(in the rows, 128 means zero)
Where one turn sends some rows of the set: a few examples, then the rows asked
tez: [102 165 151 107 116 148 117 143  83 104 147  99 109  86 130  96 128 122
 142 138 117 150 117 154 124 111 172 109 130 120 109 123 133 133 133 112
 152 142]
firiz: [120 168 173 125 121 122 103 128 130 107 137 152 159  98 117 167 114  80
 132 102  94 126  87 128 119  98 159 105 117 140 136 159 122 104 150 128
 115 133]
Bebe: [144 187 139 128 120 135  88  90 105  84 120 142 129  91 136 149 130 112
 153 109 100 118  93 161 146 136 142 120  88 152 114 153 150 110 152 125
 118 101]
kufa: [110 148 128 108 134 138  95 140  96  90 154 119 114  79 135 102 136 126
 129 129 127 143 117 158 137 146 167  81  98 121 146 127 153 140 142  97
 126 133]
Potan: [109 140 164 121 115 166 117 132 103  93 141 122 127 110 115  95 164 124
 116 114 106 152  96 149 123 131 183 100 140 116 135 119 131 130 130 115
 155 148]
bel: [ 94 152 125 111 141 150 122 123 106  98 168 135 119 109 118  93 154 131
 135 144 136 151  97 125 128 157 156  99  93 133 126 142 142 123 133  81
 130 154]
sotum: [134 193 135 157 127 137 131  93 130  90 142 142 132  92  98 120 146 129
 133 129  94 123  96 144 106 122 114  83 110 173  97 140 132 107 131 122
 111 122]
govob: [106 142 136 106 126 153 106 127 104 106 150 110 116  85 134  95 129 122
 130 136 124 149 130 146 138 154 160  98  96 120 144 120 142 151 138  89
 128 125]
gafig: [121 148 151 138 112 133 104 108 137 116 154 135 133  96  97 131 118  79
 129 128  85 120 125 165 123 101 120 128 114 121  94 166 145  94 143 132
 121 127]
zus: [140 193 161 149 102 130 137 122 145 130 125 131 156 118 114 126 137 141
 129 160  87 129 112 128 106 116 141 105 114 167 135 146 121  93 131 109
 134 133]
kov: [ 89 143 124 122 134 150 118 126 116  95 178 132 111 111 128  98 155 134
 140 148 125 152 109 145 126 161 151  92 100 144 125 128 147 123 133  99
 140 152]
peg: [161 185 132 132 141 143 127  81 145 113 113 140 133 112  99 120 136 137
 140 125 108 137  86 151 133 122 130 104  86 160 123 137 130 106 148 117
 118 123]
lufo: [131 162 178 130 132 147  85 133 119  81 120 125 143  99 104 158 101  81
 117 128 102 140  98 163 111 115 158  99 116 121 132 157 105  97 154 113
 117 153]
pil: [151 162 133 117 126 134  91  99 120 117 135 144 120 104 123 140 117 111
 166 122  94 147 123 157 151 136 129 146  76 148 113 163 126 113 161 119
 133 117]
Niri: [123 193 160 149  85 134 117 122 137  96 139 137 153 101 127 160 142 125
 130 143  79 117 124 108 122 134 146 101 123 162 135 174 127 108 142 100
 121 136]
dukor: [150 180 135 152 150 125 141  91 138  95 141 137 144 100  93 149 140 108
 127 132 100 133  84 149 111 117 123  94 101 152 120 142 144 109 150 114
 112 117]
buben: [153 171 133 148 117 140  83  87 118 120 128 142 127  94 110 157 128 134
 150 125  72 152 108 148 158 137 133 119  85 140 120 142 144 121 138 129
 129 109]
Nuz: [121 184 147 174 133 156 132  71 136 117 135 143 119 104  98 130 141 132
 110 148 107 137  90 151 112 129 142  86 105 149 125 151 123  97 147 127
 115 132]
Ril: [ 93 146 133 111 133 157 113 117 117 106 156 128 117 110 126  91 153 125
 136 153 133 162  99 133 133 160 169  95  95 141 127 125 142 133 126  90
 138 140]
Ralu: [ 91 158 146 120 119 169 134 116 116  99 160 129 128 123 149 123 158 138
 128 117 107 145 105 137 138 161 177 107 114 135 156 129 128 138 144 103
 147 149]
dofab: [134 139 169 146 119 140  65 136 119  99 139 154 165 108 126 148 111  86
 126 128  85 123 104 143 126 109 152 101 108 156 129 151 110  95 128 112
 117 150]
Garov: [108 144 147 138 110 127  94 115 120  99 141 127 134 102 132 141 120 100
 143 126  64 131 124 168 118 127 111 140 113 126  84 170 139 100 142 131
 132 129]
kapot: [ 99 163 150 101 110 143 100 147  95 100 150  96 112  98 132 103 131 125
 133 138 103 149 132 160 128 133 174 102 139 125 118 128 139 139 143 112
 155 141]
kasad: [123 135 144 149 130 116  93 131 124 115 142 151 121  95 112 124 101  78
 129 124  84 148 121 164 121 106 134 136 101 122 111 169 114  95 137 119
 128 147]
Gif: [121 160 143 156 130 147  75 109 134 119 149 145 124 111 115 138  97  94
 145 120  69 133 124 169 148 120 132 121 105 130  93 156 124 110 122 122
 121 146]
kap: [ 93 155 153 101 119 149 105 140  99 101 146 103 109  95 129  94 123 111
 137 137 116 159 120 154 128 132 175 106 123 129 115 114 123 145 134 102
 148 144]
Murub: [108 145 162 119 114 175 123 122  99  98 133 113 136 103 135  97 156 120
 127 115 117 146  93 146 132 119 186 112 131 109 140 134 135 120 130 105
 158 144]
Geki: [ 85 151 145 118 124 167 142 114 119 111 152 111 130 116 148 110 148 130
 121 134 109 161 108 140 127 151 177 102 114 134 145 123 119 143 134  96
 147 142]
bevaz: [ 87 152 142 108 128 174 146 116 112 111 160 119 142 126 149 117 152 137
 130 122 109 155 104 126 126 150 162 111 114 130 140 145 123 131 138  99
 147 149]
Pame: [142 182 133 151 127 124 104  79 136  94 117 128 137 103  94 141 129 142
 116 153  88 146  83 139 126 124 133  92 110 172 116 126 133  95 146 119
 133 135]
dage: [110 162 172 141 128 145  77 127 117 126 143 139 127  96 105 122 105 110
 147 135  92 135 132 178 109 135 109 119  85 115  99 163 138 107 144 121
 125 129]
lovin: [133 167 162 144 114 120 107 147 128 107 121 143 151 100 132 149 106  88
 116 141  91 135 102 129 121 103 172 109 120 143 159 164 111  92 131 111
 125 147]
mus: [134 177 147 130 137 164  88  97 115 116 132 147 120 104 127 158 112 120
 158 145 116 143 100 142 145 150 134 100  83 156 133 159 152 112 155 138
 118 100]
bot: [120 180 164 154 101 115  98 111 128 112 135 133 168 106 126 144 122 140
 104 146  76 117 116 140 104 120 141 103 105 169 135 143 108  99 149  98
 129 147]
sifa: [146 197 142 121 115 122 100 101 116 117 143 143 130  94 121 167 132 104
 154 139  97 125 104 154 144 128 148 134  81 148 107 166 152 124 156 124
 121 105]
Muzet: [117 154 125 109 126 144 113 134  85  91 155 106 111  76 132 105 126 125
 133 139 131 139 130 135 139 142 157  99 100 119 146 132 147 138 143  90
 123 130]
Lazug: [115 195 174 156  99 116 122 110 141 114 147 136 159 116 109 148 142 114
 140 143  87 119 117 126 106 125 137 121 117 155 126 163 136  91 154  92
 140 130]
ramep: [129 178 184 154  87 143 114 117 111 117 139 129 150 107 116 166 151 126
 127 159  85 145 116 133  97 132 161 110 112 152 133 160 100  99 156 117
 138 139]
pesi: [114 156 158 143 123 122  94 135 134  81 123 153 150  93 116 156 128  88
 114 114  82 135  76 134 118 111 155  98 119 121 117 173 121 104 131 122
 108 154]
bakit: [106 135 167 124 109 163 114 126 104  97 137 113 131  99 129  94 157 112
 123 128 115 157 104 146 126 135 188 109 123 120 145 117 127 132 129  95
 155 139]

govob turns into Ril
Potan turns into kapot
And these:
tez turns into Muzet
zus turns into lovin
Bebe turns into sotum
Gif turns into buben
Lazug turns into firiz
mus turns into Nuz

Where one turn sends some rows of the set: a few examples, then the rows asked
Sas: [129 112 119 120 118 156  94 122 122 119 174 125 157 137 121 119 153]
furuk: [121 121 121 121 139 157 104 120 127 120 173 117 165 134 130 126 160]
gura: [146 153 111 126 109 149 133 132 129 126 128 120 175 111 129 135 120]
mam: [127 153 140 149  86 110 127 112 104 149 162  96 152 157 116 110 116]
dolid: [144 179 145 161 117 158 107 130 131 157 179 133 137 125 124 123 142]
lefef: [155 158 129 122  81 122 106 137 152 171 140 103 132 153 139  99 134]
digi: [129 143 139 117 110  95 118 123 105 173 165 100 128 155 121 114 140]
fofip: [140 180 143 158 118 156 109 130 123 157 183 134 138 126 118 126 142]
Pirom: [145 167 146 153 119 151 105 138 125 163 184 138 125 128 118 121 144]
Daman: [148 168 144 154 112 153  99 137 128 161 180 140 127 129 121 119 142]
Gel: [137 126 132 136 127 136 139 162 144 133 137 130 150 124 116 110 117]
voren: [148 179 137 145 117 153 100 127 122 164 180 136 132 125 125 129 149]
mileb: [116 137 148 127 139 141 119 116 144 121 123 129 122 124 132 123 152]
keda: [125 162 127 137  77 123 129 124 110 150 168  93 148 155  96 120 126]
nufun: [127 154 151 156 110 110 133 128 140 158 151  95 148 156 140  92 120]
bub: [125 141 148 137 121 147 114 112 149 116 115 130 130 123 138 119 141]
papo: [140 144 128 133 114 146 113 158 100 106 160 112 141 164 113 136 159]
Togu: [157 134 115 104 120 135 118 151 141 144 126 134 147 114 135 125 132]
lavu: [131 135 143 131 102 145 105 109 137 113 117 136 128 124 128 121 138]
zepez: [110 137 142 128 118 142 119 104 115 111 132 127 129 124 109 137 146]
Fuzek: [125 166 136 127 116 111 135 131 130 163 149  67 154 144 122 108 161]
sor: [132 150 132 118  98 102 125 132 114 165 154  77 140 148 107 106 160]
penil: [143 175 127 129  91 114 115 100 117 161 145  92 160 145 148 124 131]
vubu: [138 125 119 126 120 164  91 119 144 120 159 121 169 132 147 116 152]
zakoz: [133 111 125 127 130 157  97 132 149 125 163 126 157 137 141 107 153]
Losin: [117 175 135 124 135 119 140 133 141 170 159  82 145 148 129 120 153]
Kobir: [127 150 121 126 143 141 149 142 130 130 138 116 169 113 124 136 130]
lib: [133 155 144 141 101 110 134 141 143 160 143  75 149 150 124  87 149]
vatu: [124 173 140 128 132 107 133 114 124 168 153  86 152 148 146 120 144]
tulof: [126 137 135 123 104 143 106 102 120 113 125 132 129 121 118 135 143]
bize: [149 153 134 123  88 111 114 136 142 167 137  81 144 147 130  91 152]
ven: [134 117 120 133 109 164  97 117 132 112 167 123 168 136 131 115 143]
vug: [137 148 132 126 139 145 118 163 111 117 156 109 138 163 126 138 172]
tib: [134 156 133 136  78 113 128 127 115 151 152  77 155 148 103 102 143]
vekis: [164 152 123 130 101 154  97 155 122 111 137 115 146 159 143 127 157]
Bomi: [107 130 148 129 135 137 123 116 127 116 134 129 121 126 115 129 150]
doged: [119 115 130 135 139 159 109 130 141 119 171 119 164 138 133 112 152]
Kad: [140 154 137 141 140 150 121 165 132 113 145 105 146 163 142 126 166]
kup: [153 156 122 136  99 156 107 147 105 102 148 110 153 160 127 138 155]
rom: [145 170 127 128  81 118 119 118 127 157 139  74 161 141 127 104 150]
duzog: [152 149 138 123  95 103 105 123 132 173 143 106 133 154 147  98 130]
Sok: [155 147 136 142 118 154 108 166 139 113 139 115 141 164 144 115 156]
nalut: [139 125 121 131 102 138 132 150 117 125 143 131 154 122  99 122 111]
sezu: [140 130 113  97 130 128 126 147 114 143 142 129 145 116 112 140 138]
mamo: [120 151 131 112 109 110 127 137 113 171 171  95 126 155 101 121 150]
Nosu: [147 178 140 146 124 152 103 132 127 166 179 136 131 124 128 127 150]
lole: [148 181 116 121  72 131 113 112 126 160 146  92 157 145 132 124 135]
Kobid: [129 163 144 151 109 126 134 145 161 162 150  92 144 155 133  93 129]

keda turns into mamo
nufun turns into duzog
And these:
lib turns into bize
zakoz turns into vubu
bub turns into lavu
Gel turns into Togu
Sok turns into vekis
Nosu turns into dolid

